In the data rows, 128 means zero.
Here are some points, one per row:
array([ 80., 132., 167., 131., 117.,  93., 139., 154., 106., 123., 103.,
       121.,  91., 130., 120., 130., 118.,  80., 173., 148., 121., 159.,
       123.,  96., 136., 120., 157., 166., 110., 114., 163., 131.])
array([174., 147., 113., 157., 139., 153., 114., 141., 109., 131.,  95.,
       150., 114., 145., 149., 135., 125.,  75., 131., 144., 115., 161.,
       135., 141., 141., 154., 110., 107.,  98., 135., 119., 154.])
array([147., 103.,  97., 134., 116., 112., 127., 144., 104., 153., 141.,
        83., 127.,  97., 167., 112., 135., 129., 130., 104., 166., 142.,
       116., 124., 123., 127., 127., 159., 123., 148., 148., 182.])
array([108., 117., 116., 107.,  78., 104., 105., 177., 133., 143., 149.,
       135., 111., 155., 121., 121., 167., 147., 126., 146., 141., 111.,
       147., 138., 156.,  74., 162.,  83., 108., 107., 139., 169.])
array([155.,  95., 119., 109., 102., 128., 189., 144., 138., 157., 108.,
       127., 157., 139., 142., 137., 128., 139., 101., 166.,  99., 139.,
       137., 138., 141., 126., 161., 116., 137., 138., 133., 101.])
array([104., 138., 181., 143., 134., 157.,  85., 102., 127.,  96.,  97.,
       130., 108., 105., 133., 140., 103., 140., 110., 160., 124., 102.,
       148.,  93., 135., 120., 169.,  89., 119., 135., 138., 146.])
array([114., 156., 162., 148., 152., 140., 146., 113., 124., 143., 106.,
       110., 147.,  99., 149., 142., 154., 160., 124., 107., 135., 125.,
       124., 136., 115., 141., 167., 151., 151., 145., 183., 125.])
array([ 90., 118., 113., 132., 114.,  97.,  94., 138., 108., 100., 163.,
        79., 142., 125., 114., 113., 136., 135., 121., 125., 127., 153.,
       148., 159.,  96., 108., 138., 150., 171., 142., 160., 108.])
array([143.,  80., 134., 153., 107., 142., 114., 139., 152., 122., 125.,
       147., 127., 155., 150., 117., 127., 101., 145., 106., 103., 127.,
        89., 170.,  89., 116., 113., 123., 162., 111., 114., 122.])
array([125., 129., 151., 147., 139., 155., 114., 104.,  72., 112., 202.,
       151., 129., 156., 135., 194., 120.,  97., 163., 146., 115., 106.,
       129., 130., 171., 145., 129., 117., 118., 104., 110., 149.])
array([101., 145.,  91., 118., 155.,  93., 150., 137., 149.,  86., 147.,
       138., 167.,  96., 108., 160., 142., 108., 131., 136., 112., 106.,
        89.,  87., 108., 101., 152., 120., 110., 174., 115., 140.])
array([142., 144., 103., 128., 130., 121., 127.,  93., 154., 102., 160.,
       102., 142., 109., 149., 105., 125.,  73., 117., 126., 159., 110.,
       130., 106., 131., 147., 110., 119., 142., 156., 109., 139.])
array([151., 117., 130.,  94., 162., 114., 168., 170., 132., 132., 143.,
       110., 157., 101.,  83., 127., 106., 130., 161., 108., 118., 154.,
       121., 103., 136., 150.,  98.,  91., 155.,  98., 151., 137.])
array([117.,  94.,  98., 141., 132., 163., 149., 108., 123., 155., 135.,
       150.,  80., 139., 122., 106., 137., 120., 128., 141., 130., 114.,
        99., 120., 101., 127., 165., 153., 131.,  98., 147.,  75.])
array([149., 107., 132., 119., 154., 157., 108., 161., 131., 100., 116.,
       134., 164., 120.,  97.,  88., 168., 141., 129., 121., 121., 153.,
       126., 140.,  88., 144., 126., 156., 105., 128., 147., 175.])
array([136.,  81., 108., 133., 158., 112., 100., 118., 148., 168., 158.,
       150., 124., 121.,  95., 151., 125., 152., 123., 121., 175., 143.,
       121., 118., 122., 112., 131., 102.,  81., 125., 157., 105.])
array([125., 109., 135., 121., 118., 100., 167., 125., 111., 113., 110.,
       192., 137., 131., 137.,  83., 136., 121., 141., 159., 134., 174.,
        96.,  93., 140., 109., 136., 128., 168.,  76., 151., 145.])
array([169., 131., 132., 131., 101., 151., 149., 161., 166.,  99., 140.,
        93., 106., 127., 119., 121., 123., 104., 151., 105., 108.,  91.,
       108., 130.,  99., 169., 128., 150., 104., 108., 149.,  90.])
array([156., 138., 132., 120., 113., 156.,  95.,  92., 101., 159.,  99.,
       150., 148., 105., 130., 112.,  92., 117., 143., 108., 103., 133.,
        75., 160., 170.,  80.,  88., 156., 111., 166., 129., 104.])
array([159., 113., 163., 115., 116., 125., 106., 166.,  82., 149.,  98.,
       135., 152., 139., 137., 144., 162., 113., 126.,  89., 139., 124.,
        90., 132., 122., 150., 142., 101., 143., 143., 136.,  85.])
array([ 92., 145., 115., 166., 108., 106., 171., 119., 121., 100., 120.,
       142., 102., 163.,  90.,  98., 121., 161., 132.,  97., 165.,  95.,
       121., 154., 161.,  84., 157., 102.,  91., 142., 110., 142.])
array([105., 111., 104., 106., 150., 147., 122., 155.,  93., 132., 128.,
       131., 146., 127., 128., 123., 153., 139., 154., 160., 175.,  93.,
       145., 176., 127., 135., 140., 106., 151., 152., 114., 116.])
array([103., 149.,  89., 115., 123., 117.,  97., 101., 164., 102., 102.,
       141., 137., 145., 161., 161., 104., 115., 143., 117., 149., 115.,
       150., 157., 158., 131., 139., 119., 135., 110., 116., 108.])
array([130., 143., 131., 156.,  48., 141., 130., 116., 155., 138., 124.,
       149., 165., 105., 135., 145., 107., 104., 114., 160., 142.,  88.,
       147., 155., 125., 137., 110., 101., 118.,  97., 113., 159.])
array([ 85., 143., 152., 112., 152., 137.,  74., 115., 153., 160., 135.,
       127., 155., 127., 134., 148., 127., 132., 138., 115., 151., 164.,
       131., 149., 130., 161., 126., 137., 147., 119., 115., 104.])
array([157., 161., 115., 128., 127., 158., 140.,  98., 123., 121., 110.,
       139., 125., 164., 162., 158., 107., 155., 117., 141., 120., 130.,
       154., 102., 139., 110., 154., 114., 119.,  93.,  95., 155.])
array([163., 137., 101., 161., 122., 134., 157., 150., 118.,  93., 146.,
       148., 120., 167., 141., 117.,  97., 142., 143., 142., 177., 125.,
       106., 102.,  94., 148., 123., 122., 171., 179., 162., 131.])
array([106.,  82., 125., 148., 139., 127., 135.,  97., 118., 114., 155.,
       118.,  93., 168., 110., 120., 153., 131.,  75., 158.,  80., 135.,
       130., 147., 122., 131., 134., 115., 149., 168., 106., 124.])
array([ 91., 127., 116., 126., 119., 181., 125., 143.,  95., 118., 166.,
       121., 149., 100., 138., 118., 102., 127., 140.,  98., 151., 131.,
       161., 114., 129., 108., 101., 137., 140.,  99., 120.,  93.])
array([120., 102., 113.,  92., 134., 125., 130.,  97.,  99., 128., 117.,
       151., 129., 107., 124., 100., 156., 138., 108., 129., 120., 108.,
       152., 164., 131., 175., 163., 140.,  87., 121., 140., 158.])
array([158., 124., 141., 115., 170.,  76., 138.,  96., 134., 122., 153.,
        95., 125., 119., 114., 101., 100.,  94., 166., 134., 167., 122.,
       163., 114., 122., 119., 116., 116., 122., 109., 146., 123.])
array([148., 107., 163., 153., 103., 132., 118., 159., 149., 140., 131.,
       103., 119., 125., 133., 119., 161., 130., 125., 114., 155.,  90.,
       124., 104., 133., 123., 149., 145., 153., 117.,  94., 131.])
array([120., 151.,  93., 141.,  65., 146.,  93., 147., 127., 107., 144.,
       139., 119., 111., 150., 121., 121., 123., 157.,  98., 100., 112.,
       143.,  78.,  97., 164., 116., 102., 101., 111., 117., 142.])
array([152., 143., 123., 140., 120.,  97., 143., 138., 107., 109., 144.,
       164.,  86., 109., 102., 109.,  97., 150.,  85., 132., 115., 128.,
       144., 152., 155., 180., 157., 138., 127., 182., 104., 138.])
array([135., 147., 108., 135., 117.,  95., 121., 143.,  94., 160., 104.,
       117., 134., 147., 114., 126.,  98., 142., 114., 112., 114., 129.,
        81., 149.,  87., 135., 155., 164., 126., 100., 126., 143.])
array([100., 158., 147., 123., 165., 145., 136., 163., 163., 174., 170.,
       123., 136., 120., 133., 100., 121., 112., 122., 107., 121., 121.,
       102., 109., 128., 127., 131.,  85., 158., 140., 141., 163.])
array([136., 143., 140., 156., 191., 122., 162., 104., 157., 128., 107.,
        98., 104., 128., 115., 145., 112., 121., 149., 134.,  96., 131.,
        96., 166., 119., 100., 145.,  85., 160., 104., 136.,  97.])
array([102., 141., 157.,  78., 121., 106., 140., 141., 173., 126., 158.,
       159., 153., 144., 140., 132., 165., 136., 121., 117., 141., 155.,
       143., 112.,  83.,  84., 106., 152., 105., 142.,  93., 100.])
array([170., 104., 116., 146., 127., 144., 120., 113., 176., 151., 116.,
       117., 120., 117., 134., 102., 143., 110., 150., 112., 116., 150.,
       179., 103., 168., 118., 128., 134., 151., 162., 124.,  97.])
array([116., 154.,  98., 182., 152., 147., 124., 111., 154., 157., 136.,
       101., 172., 165.,  77., 119., 169., 147., 126., 142., 145., 107.,
       121.,  89., 137., 141., 115., 171., 118., 136., 121., 131.])
array([145., 140., 111.,  90., 104., 129., 146., 127., 100., 131., 133.,
       108., 118., 121.,  89., 149., 112., 153.,  96., 142.,  95.,  99.,
       127., 137., 155., 117.,  73., 118., 106., 149., 166., 134.])
array([120., 140., 116., 103., 116., 106., 165.,  94., 121., 124., 151.,
       139., 116., 183., 112., 123., 139., 147.,  96., 130., 122., 162.,
       120., 148., 146., 172.,  89., 110., 114., 105., 166., 144.])
array([168., 136., 133., 138., 153., 135., 119., 120., 145., 111., 114.,
       128.,  77., 137., 151., 179., 109., 169., 108., 167., 123., 179.,
       119., 158., 127., 121.,  91., 123., 103.,  92.,  93., 119.])
array([128., 157., 159., 125., 106., 116., 125., 132.,  94., 150., 135.,
       116., 137.,  80., 130., 140., 124.,  98., 144., 151., 155., 140.,
       123., 154.,  95., 130., 132., 118., 125.,  96.,  94.,  99.])
array([109., 101., 113., 126., 100., 169., 135., 125., 104., 160., 100.,
       125., 105., 113., 101., 159., 152., 129., 116., 144., 130., 153.,
       154., 118., 115.,  62., 124., 150., 142., 158., 166., 120.])
array([169., 170., 107.,  73., 142., 120., 108., 150., 118., 118., 123.,
       154., 108., 154.,  89., 131., 112., 128.,  85., 139., 109., 119.,
       158., 146., 141., 107., 174., 161., 177., 119., 144., 130.])
These points spread out most along one direction. Take the direction at right angles to it along which they spread out most. Go by this last direction. How far along it is each point below, from 0 to 99? The average is 50, and the first point in the table lies past the average. One standard deviation of the points above along it is 16.
array([109., 141., 177., 144., 147., 128., 129., 135., 156., 146., 112.,
       135., 109., 135., 156., 164., 122.,  97.,  87., 119., 106.,  94.,
       166., 132., 113., 131.,  90., 125., 102., 116., 141., 149.]) -> 33
array([137., 132., 178.,  87., 132., 128., 107., 138., 107., 148., 121.,
       106., 144., 132., 109.,  98., 118., 129., 105., 144., 163., 139.,
       115.,  81., 151., 125., 119., 140., 131., 153.,  89., 107.]) -> 51
array([ 86., 137., 101., 159., 131., 112.,  75., 170., 126., 150.,  92.,
       150., 127., 144., 151., 137.,  88., 143., 122., 177., 112., 125.,
       147., 111., 124., 164.,  96., 108., 102., 145., 112.,  94.]) -> 35
array([113., 105., 105., 101., 116.,  83., 119.,  86.,  96., 118.,  80.,
       121., 123., 147., 100., 129., 155., 162., 141., 106.,  98., 119.,
       157., 133., 149., 137., 110.,  99., 177., 117., 116., 138.]) -> 64
array([169., 101., 145., 113., 137.,  79., 124., 110., 134., 117., 150.,
       106., 153.,  96., 177., 126., 159., 142., 121., 159., 126., 127.,
       110., 114., 172., 104., 132., 155., 121., 122., 163.,  90.]) -> 56
array([108., 106., 128.,  76., 121., 137., 135.,  92., 156., 155., 132.,
       123., 112.,  91., 138., 134., 114., 165., 203., 160., 135., 128.,
        90., 139., 108., 147., 128., 164., 162., 148., 116., 167.]) -> 49
array([139.,  90., 165., 132., 141., 140., 157., 119., 122., 131., 147.,
        93., 187., 149., 145., 101.,  79., 154., 125., 113., 116., 128.,
       140., 130.,  97.,  99., 168., 128.,  75., 135., 106., 128.]) -> 51
array([106., 174., 117., 132., 113., 132., 145., 142., 125.,  90., 159.,
       130., 129., 139., 127., 117., 176., 147., 158., 164.,  94., 163.,
       153., 162., 136., 148.,  88., 152.,  96., 161., 139., 131.]) -> 56
array([119.,  90., 165., 143., 100., 142., 136.,  97., 161.,  97.,  99.,
       129., 147., 114., 100., 162., 101., 115., 128.,  94., 137., 181.,
       133., 118., 140., 159., 133., 164., 120., 118., 121., 143.]) -> 39
array([126., 159., 104., 116., 157., 152., 113.,  85., 145., 115.,  93.,
        85., 108., 122., 140., 113., 176., 129., 107.,  93., 164., 141.,
        85., 103., 126., 139., 110.,  93., 115., 142., 101., 109.]) -> 41
array([ 87., 126., 116., 137., 161., 153., 123., 189., 148.,  94.,  96.,
       120., 107., 125., 157., 128., 107., 110.,  97.,  91., 109., 106.,
       135., 114., 171., 145., 113., 148., 121., 106., 108., 152.]) -> 37
array([160., 140., 155., 147., 140., 147., 126., 111., 128.,  89., 109.,
       171., 122., 103., 147., 128., 131., 119., 135.,  88., 107.,  77.,
       146., 125., 130., 107.,  96., 118., 143., 110., 123., 146.]) -> 27
array([121., 146., 136., 145., 144.,  86., 146., 141., 124., 184., 147.,
       143., 103., 115., 139., 133., 134., 126., 129.,  86., 104., 115.,
       132., 121.,  91., 110., 110., 157., 144., 127.,  96., 115.]) -> 50
